In the rows, 128 means zero.
Named moves, each a turn or a mirror, and the order they were made in; the first pair answered:
move K_379:
[106 111 135 151  83 110 146 135 139] -> [117 113 127 133  87  92 147 144 133]
[103 150 107 123 156 129 135 100 136] -> [106 148 102 116 161 122 136 104 135]
[138 125 128  62 142 141  92  80 147] -> [132 130 135  80 136 158  88  71 147]
[153 177 114 137 168 153 114 162  83] -> [147 177 122 147 164 164 113 156  84]
move K_552:
[112 150 126 143 167 138 126 111 115] -> [131 135 110  93 150 119 107 112 115]
[143 134 108 141 136 143 128 127 115] -> [146 129 105 128 128 137 122 126 115]
[112 159 142 165 167 110 184 143 100] -> [147 128 105  72 139  72 147 146 107]
[115  99 141 127 108 106 156 122 158] -> [114  97 145 134 108 106 158 121 159]
move K_570:
[129 166 130 134 138 165 139 136 110] -> [135 145 142 136 130 171 158 134 124]
[127 136 147 155 123 137 148 117 136] -> [134 139 138 146  95 134 127 119 132]
[115 110 133 127  80 149 105  95 130] -> [ 99 145 121 122 120 140  83  96 106]
move K_905:
[142 143 122 101 174 120 144 152 103] -> [111 144 125 103 161  94 130 141  99]
[144 175 131 200 123 122 143 198  90] -> [120 180 135 201 113  98 133 188  86]
[104 123 152 151 128  97 159 133 135] -> [104 115 151 150 110 102 154 127 140]
[128 129 159 109 162 113 159 119 132] -> [114 130 161 108 151 101 151 113 130]

Each pair is 2 to 3 moves apart.
[158 127 103 114  61  93 103 161 121] -> [110 147 107 120  76  96  69 124 107] : K_570 K_905 K_905
[110  96 137  88 163  99 107 149 122] -> [ 79 105 167 163 146 141 121 136 131] : K_905 K_905 K_552
[124 104 135 128 136 177 112  97 147] -> [126 122 132 128 179 167 125 115 136] : K_905 K_905
[105 111 133 124  81  72 131 129 133] -> [ 74 144 137 156 104 101 110 112 116] : K_570 K_379
[ 85  97 132  71 123  95  78  49 145] -> [ 71 144 152 157 170 169  90  55 126] : K_905 K_570 K_552
[124 126 135 113 149  71 152 151 126] -> [101 114 143 129 106  70 142 137 130] : K_552 K_905 K_570
[134  97 152 139 135 172 136 112 147] -> [116 132 141 136 175 166 115 114 122] : K_570 K_570 K_570
[ 92 155 119 150 104 104 121 133 111] -> [100 158 108 128 129  92 118 140 103] : K_905 K_570 K_379
[164 170 111 136 151 123 133 189 102] -> [154 158 110 106 196 127 118 152 104] : K_379 K_552 K_570
[158 141  99 104 106 146 101 142 107] -> [114 163 116 142 157 157 107 118  95] : K_379 K_570 K_905
[132  92 137 110  71  97 132 103 155] -> [126 135 117 114  65  83 103 134 124] : K_552 K_570 K_379
[102 126 145 148  63 128 116 122 126] -> [ 78 149 151 164 145 128 135 116 111] : K_570 K_570
[105 112 142 137 183 119 137 108 132] -> [107  86 135 109 132 113 110  89 147] : K_905 K_552 K_905
[103 114 135 115 107 122  84  92 128] -> [ 94 116 157 164 110 138 123  98 135] : K_379 K_552 K_570
[155 105 126 143 102  87 171 160 134] -> [141 139 135 186  84 158 127 138 121] : K_570 K_379 K_905
[173 121 120 118 127 153 138 145 134] -> [117 151 137 164 155 152 136 127 116] : K_905 K_905 K_379
[158  97 120 138  95 150 120 125 158] -> [145 121 128 176 141 152 150 146 142] : K_379 K_552 K_905
[154 147 103 102 163 135 130 136 134] -> [145 134 128 143 134 174 141 115 155] : K_379 K_570
[128  42 161 127 138 140 201  87 187] -> [134  46 158 118 152 153 195  84 189] : K_905 K_552 K_379
[ 71 167 142 176 147 103 127 132  93] -> [143 107 149 168  52 146 150 146 141] : K_570 K_570 K_905
[115  95 118  93 103  56 114  99 146] -> [ 97 107 147 177  69  98 130 104 151] : K_552 K_570
[157 128  97  89 117 142 113 142 124] -> [151 146 104 117 149 126 143 167 115] : K_552 K_379
[143 136 147 132 153 114 165 141 122] -> [108 125 153 129 102  95 137 114 128] : K_905 K_905 K_905
[107 130 124 113  47  97  72  97 128] -> [123 146 154 207  82 175 129 117 135] : K_905 K_379 K_552
[150 102 146 130 122 132 154  94 153] -> [173 107 131 115  95 123 142 114 148] : K_905 K_905 K_570
[144  90 148 153  74 149 147 121 165] -> [171 133  99  88 108 102 104 169 120] : K_379 K_905 K_570
[144  80 131  79 125  92 142 117 153] -> [123  84 156 140 115 158 141  82 164] : K_905 K_379
[148 136 139 158 122 112 175 184 124] -> [120 153 145 186 104 165 130 139 122] : K_552 K_570 K_379
[ 93 172 132 164 156 140 128 162  82] -> [121 155 106  94 153 100 114 180  80] : K_379 K_552
[127 166 103 132 111  99 109 176  95] -> [ 92 148 145 185 126 164 120 106 121] : K_570 K_552 K_379
[ 90 143 142 157  69 104 101 127 117] -> [ 79 153 146 177 117  92 135 137 109] : K_379 K_552 K_570
[129 147 144 189 127 180 148 156 125] -> [143 154 117 130 164 107 154 196 105] : K_905 K_379
[104 186 103 125 166 143  88 150  87] -> [ 98 157 102 101 100 133  55 125 102] : K_552 K_905 K_905
[146 130 120 109 123 176 100 106 128] -> [144 137 116  99 170 154 116 115 121] : K_379 K_570
[ 97 105 146  72 150  50 147 125 110] -> [ 78 108 150  66 129  89  94  78 110] : K_379 K_552 K_570
[107 139 127 114 115 129  95  97 131] -> [112 150 140 160 133 153 127 112 134] : K_905 K_379 K_552
